In the rows, 128 means zero.
One turn moves each row of this set onto another row. After a few examples, where does it send each row asked below?
begi: [149 122 140 133 103 141 148 109 155 154 135 143 127  93]
dapo: [143 121 127 179 114 158 148 134 126 138 110 125 158 108]
Deni: [117 166 114 138 129 122  92 138 134 148 115 123 105 106]
Muk: [113 175 146 130 143 153 119 100 126 118 112 137 116 105]
Fidi: [106 162 108 131 133 125  98 139 123 149 118 136 110 118]
Nidar: [117 172 109 159 138 111 134 111 110 133 127 131 127 115]
Rak: [139 154 117 159 104 155 130 173 141 121 124 140 137 116]
foz: [146 131 139 178 106 140 139 125 141 141 107 109 150  97]
zutan: [153 121 135 129 100 139 143 121 154 168 127 127 128  95]
Silir: [161 153 119 137 159 166 111 118 123 163 123 146 104 116]
Sebib: [137 146 108 153 154 152 119 114 122 173 122 150 100 113]
banu: [147 155  99 132 109 140 135 115 126 107 133 105 147 120]
zubas: [141 139 126 148 119 148 139 117 160 131  97  94 135 138]
sev: [113 152 105 118 121 145 107 131 113 129 124 145 121 143]
sepo: [123 149 112 115 113 155 119 125 121 120 124 149 128 150]
lare: [148 125 129 176 113 152 148 137 127 135 105 114 156 103]
vufo: [127 124 119 135 136 175 130 154 151 147 130 145 130  80]
bez: [149 141 152 150 114 142 100 133 152 166 114 137 107 103]
rar: [119 176 143 126 144 167 116 107 125 119 103 120 121 122]
kemi: [137 143 120 153 136 129 165 113 119 118  93 121 117 118]
teni: [154 155 145 136 122 148 137 164 128 124 125 137 153  81]
Remu: [118 149 117 109 115 155 129 125 119 116 127 149 132 143]
mes: [123 133 113 147 121 155 113 157 151 152 142 143 135  83]
Novo: [147 141 102 123 139 148 123 143 126 188 126 116 138 109]
gepi: [122 167 116 151 143 114 154 104 113 128 118 132 120 117]
lokuv: [119 177 139 129 141 162 110 107 121 122  97 113 127 116]
sel: [149 153 148 131 116 145 145 146 131 121 126 146 161  84]
feze: [152 152 152 136 122 150 131 168 137 128 119 132 150  85]
zenug: [127 150 150 134 105 134 157 111 126 128 125 150 158  96]
bopu: [135 134  98 141 136 156 144 149 101 166 105 139 118  95]
fes: [112 167 145 157 160 164 135 127 135 149 130 115 119 132]
gugaf: [112 145 136 144 113 131 158 102 123 132 127 148 154  96]
Kir: [129 128 118 138 136 171 128 161 147 151 136 141 138  81]
nufo: [150 149 115 138 161 169 117 119 124 170 124 145 107 119]
Sofi: [156 129 117 125 123 152 133 128 136 190 121 118 139 100]
Vubub: [151 154 104 124 105 140 133 114 122 106 124 110 143 125]
popa: [149 134 121 148 124 139 164 124 126 120  83 116 114 116]
Rabe: [147 135 110 124 141 152 127 133 123 190 125 116 144 104]
Lop: [145 149 137 103 130 153 112 104 122 141 130 130 153 135]
vazag: [154 151 112 120 101 130 130  97 123 117 124 122 141 114]
Dilez: [159 129 127 145 123 140 165 120 126 126  90 117 118 120]
Duso: [116 162 148 153 157 168 129 126 147 148 137 114 119 130]
Tuvob: [140 148 152 159 125 142 103 147 152 165 125 128 105 109]
Mim: [122 161 152 158 147 165 116 138 151 155 134 115 111 121]
kidav: [134 160 153 131 170 161 143 125 119 138 136 127 117  92]

vazag -> mes
Deni -> gugaf
lokuv -> dapo
Now find these:
gepi -> zutan
Remu -> feze
zubas -> bopu
nufo -> Vubub
kemi -> Sofi
Rabe -> sepo

One turn moves each row of this set onto another row. After a few examples, where does it send each row asked below?
mupuz: [123 105 133 133 133 113 151 138 129 113 111 119 119]
roto: [158 107 109 141 121 120 137 123 160 102 112 113 132]
Segaz: [132 128  92  97  75 117 160 150 127 125 113 149 117]
mag: [133 126 103 117 111 119 173 125 115 120 111 138  85]
lat: [106  77 121 112  89  99 153 164 146 115 130 124  93]
fodes: [101  95 131 120  96 101 146 158 149 110 115 128  82]
zop: [134 129  89 112  88 124 155 172 129 126 110 146 120]
nirup: [157  83 110 142  75 119 145 127 144 153 152 145 115]
keru: [136 121 108 125 113 132 166 140 115 103 117 145  87]
zoti: [147  91 106 124 111  96 119 110 160 115 110 117 128]
tef: [116  89 135 127 110  94 134 127 143 106 110 111 111]
movad: [119 114 103 118  90  98 143 174 166 131 121 138  67]
kevu: [162 103  72 115 118 117 119 126 165 120 132 133 106]
pap: [128 117 104 125 111 137 157 135 116 100 107 132  90]
Vobur: [164  82  94 153  71 121 153 123 166 123 122 110 109]
Nebo: [122 128  90 111  90 122 151 169 121 129 105 134 113]
kotek: [155 109 107 156 106 119 160 118 138 104 113 100  90]
zapep: [126 105 141 111 107 104 139 143 127 109  99 119 116]
vuvep: [142 116 101 150 111 121 178 125 150 122 101 101  94]
Tezos: [107  95 125 113 104 111 166 167 133 127 114 147 103]
kovam: [146 132 105 123  63  98 143 152 139 150 139 124 127]
zer: [158 113  81 124 104 105 131 148 167 130 148 133  67]
Zupa: [138 106 117 122  76 109 141 175 167 152 128 140  76]
poki: [163 103  83 119 106 101 112 116 170 135 126 141 106]
fum: [115 104 142 111  85 107 143 172 138 131 116 134  93]
monir: [144  89 104 151  82 144 159 120 173 126 122 118 108]
nupi: [149 103 119 146  70 123 139 122 149 150 158 129 109]
vora: [116  82 125 116 116  94 138 135 129 117 126 111 119]
fifem: [144  97  94 117 126 101 123 125 147 117 117 108 134]
Lipun: [151 120  83 120  98  96 125 149 171 147 132 146  74]
Nugim: [161  79 102 153  78 126 164 128 168 119 119 118 116]
Sevol: [139 120  98 124  77  99 141 160 123 166 136 133 111]
madus: [181 102  96 127 112 114 130 111 168 130 112 132  97]
rufe: [181 102  95 134  97 119 131 119 173 115 138 143 109]
bibak: [151 125 102 131  82  98 144 161 129 163 140 133 124]
pumen: [135 107 104 117  79  90 165 181 157 145 127 144  92]
Lamo: [159 101 116 117 118 111 132 114 145 107  94 120 120]
mizo: [173 113  97 131  82  91 145 147 165 144 150 147  84]
kirot: [155 113 111 158 110 113 174 130 140 106 112 104  92]
tuzir: [131 102  98 122  85  94 151 176 167 126 138 121  69]
rim: [155  84  99 135  62 115 139 130 145 155 148 141 106]
Fol: [172 106  96 131  91 110 134 144 179 154 127 138  76]

zer -> kevu
tef -> fodes
Nebo -> Sevol
Now find these:
rufe -> roto
keru -> zop
mag -> Segaz
Zupa -> Fol

